Each path is a new rotation, seen through one point. The rows after it are directions, each followed by how far the rotation turns it, in degrees each step (0 if it stays put).
Each turn is a multiple of 5 degrees from 10 to 175, or 0.
Each row of a path follows its step; steps can be skipped.
path 1
step 0:   5   0  -3   5   8  -9  11   7   5 -14  -1  -5   1  -5   0   3 -18   3  -2  -4  -3 -11   6  -3  -8   4   0 -13   2  23   7 -10  -1  -5  -8   4   1   6  11   5  -3  -7 -11   5
step 1:   5  -4  14   1  -2   0  10  21  -4   5  -1  -5  12   4   2  -6 -12  11   8  15  -2  10   0  -2  -3  -4   7   3   3  15   7  -7   4  -4   2 -11   3  13   2  -3  -8   7  -9  -4
step 2:   7 -14   1  -7  -3  -2  -1   5   7 -13  -8  -4  10  -3   5  -6   1   2   3   2   3  -8   9  -4 -10 -11   5   3  15   1   4   1  13   0   9  -5   0  18  -4  -4 -14 -10  16  -1
step 3:  -1   2   3   1  11  -8  10   7  -2 -12  -8  -7   4   2   5   8   3  -8   4  -3  -7  -3   9   9  -6 -12 -10  -3   4   3  -8   5  -4 -26  -9  -7  -4  10   6   2  -8  -2   7  -9
step 4:   4  -3   8  15   8  -9   7  12   4  -5  -4   1  -6  -7   1   5 -15  -7  -5   7 -11   0  -4  -2 -13   3  16  -5   7   5 -10   7  -6   0   2   3   4  13   8  -4   3  -3  -4 -17
step 5:  -3  10  11  -2   1   2   4   5   2 -13   4  15   7   6  -1   7 -17   7   5   9  -6  -5   0  -4   0  -6  10  15   3  -3   3  -8  18  -1   2  -4   3  14  13   2  -3  -3   3  -8
step 6:   4 -16  12   7   0   4   6  -2   3 -10   3   1  13   3   3  -3   7   1   5   8   4  -8  -8   1 -10 -14  -3   5  17  -9  -4 -12   4  -8   2  -1 -19   1  14  -4   1  -2   2  -6
step 7: -11  -2  15  -1  12   1   9 -10   2   0  -5  -5   1  -7   5   2   3   0   2  -4   4   1  11   9 -11 -11   4   1  -3   0 -17   5   2  -4  -1  13  -4  18  16 -15   1  -3  -1   0
step 8:  -5  -3  10  13  12  -1   8   2  -1   3 -10   7  -2  10   3   5  -6  11  -1  -1 -12 -13   0  -2  -8   0  15  -3  -3  -2 -10  -7   0  -2 -14   3   5   2   6   2  -1 -23  -2   4
step 9:   1   0   3   8  -6 -10   8   6   0   8   2  -3  -1  22   1  12  -7  11  14   9  -3  -9   4  -2  -9 -10   0  14  -3   1  -2  -9   3   7  15   1  -4   0  11  -8   5  -4  -5  -4
Speeds:
 2  4  4  2  2 -4 -3  2  0  0 -1  0 -7 -6  1  3  0  3 -2 -1 -2 -1 -1  2 -2  2  1 -2 -3  2 -2 -4  0 -3  1  0  0 -1 -1  1  1  0 -1  2 => 90
path 2
step 0:  -3  14   6  -2  11 -12   5  10   2  -7   2   0  -8   0  16   5 -12   2   9   2  -8  -1   9  -4  -3   3 -10   9   1   9  -3  -6  -2   4   3   1  -1  13  -3 -18  -6 -11  -6   4
step 1:  -1 -12   5   1  -3  -9  -2   1   2   3  13   8   0  -8   5   0  -2   7   6  -8 -24  -1  -5  11  -6   2  -7  15   8  -3   0   7  -6  -5   6  -9   2   4   1   3  -8 -14 -11   4
step 2:   6   1   0   2   7  -8 -10   8  -5   2  -1  14   1  -1   3  -8  -1   1   4 -17  -3  -8  -6   4  13 -12  13  14   0  -2   9  11   5  -6  -9 -14   4  -4  -1  -2 -10   3   6  10
step 3:   4   7  -4  -7  12   3  -3  -8  -3  -1  -4 -10  -1  -2  -4 -15  -3   7   0  14  -2  -9   2  -5  11  -1   5  11  10   1  -1   7  -5 -15   1  -5 -14  -5  10  -7  -9   9   2  12
step 4:  -6   8  -5 -21  12   2  -6   0   2  -8  15  11   0  -5 -12 -15  -7   4  -1   8  -8   1  -3   3  -6  -6   1   5   0   2  -6  -1  -8  -1   6   6  -7  -2   4   0   6   2  12 -14
step 5: -10 -15 -11   4   1  -4 -12 -10  -2 -17   4   4  -2   1   7 -16   2   2   0   5   1   8  -1  -2  -2 -10   2   4  10 -16   2  -4   5   8   4   0   2  10  -9  -8   1  -3  10 -12
step 6:  -3   9   4   7   7   3  -5  -3  -9  -1   0   2  -8   3  13  -7  -8   2  -7  -3  -7  -3  -9 -19   5  -7   0  -6   9 -10 -10  -1  16   6   2  -7   0  15   6   5  10  -2 -12  -1
step 8:   4   1   0   3  -7   4 -16  -6   7 -11   9  -4   5   0  -7  -1 -11  -8  -9  -9  -3 -19   8  11  -6  -2   7   3   1  -5   7  12  -8  15  -1  -3   4  -3   8   1   3  -9  -2   8
step 9:   3   6  -1   0  14  -2  -8   0 -18  -3  -8  -5   7   6  -7 -12   4 -18  -4 -11   4  -3   1  -9   3  11  -2  13   5   1  14   6  -8  12   0   2  -3  -6  -4  -2   4  -6  -3   3
step 10:  -3   4  -6   1  21 -10   1   6   2  -8  -2  -8  -7   5  -2  -3 -11  -8   3   4  -5  -2   0   6  16  13  -4   4   9  -7   2 -10  -6  -4   7  16   1  -7   6  13  -1   1  -7  -5
Speeds:
 2  0  0  3  1  0  1 -3 -1  6  1  1 -1  0  1  2 -2 -1 -4 -2 -2  3  1  4 -2 -3 -2  1 -1 -2 -2  4  3 -1 -3 -3  5  2  2 -3 -2  2 -3  2 => 65
-2  1  0  1 -1 -3  0 -1  3 -4  5  2  3 -2 -3  1  1  2 -1  1 -1  0 -5  3 -2  2 -3 -3  1  3  0 -2 -3 -1 -1 -1  4 -1  3 -1 -2  2 -2 -2 => 110
 0 -1  2  0  2 -1 -1 -3  0  0  2 -3  0 -3 -2 -5 -1  3 -1  0  0  4 -4  3  1  1  1 -2 -5 -2 -1 -1  2 -2 -4  3 -6  2 -2  1  0  4  3  0 => 45
-1  0  1 -2 -1  2  0 -1 -3  5 -1  2  2 -2 -4 -3 -1  0  3 -2 -2  5 -4 -3 -1  3 -2  2 -1  2 -3  1 -2 -1  6  0  0  1  2  2  4 -1 -2  2 => 130
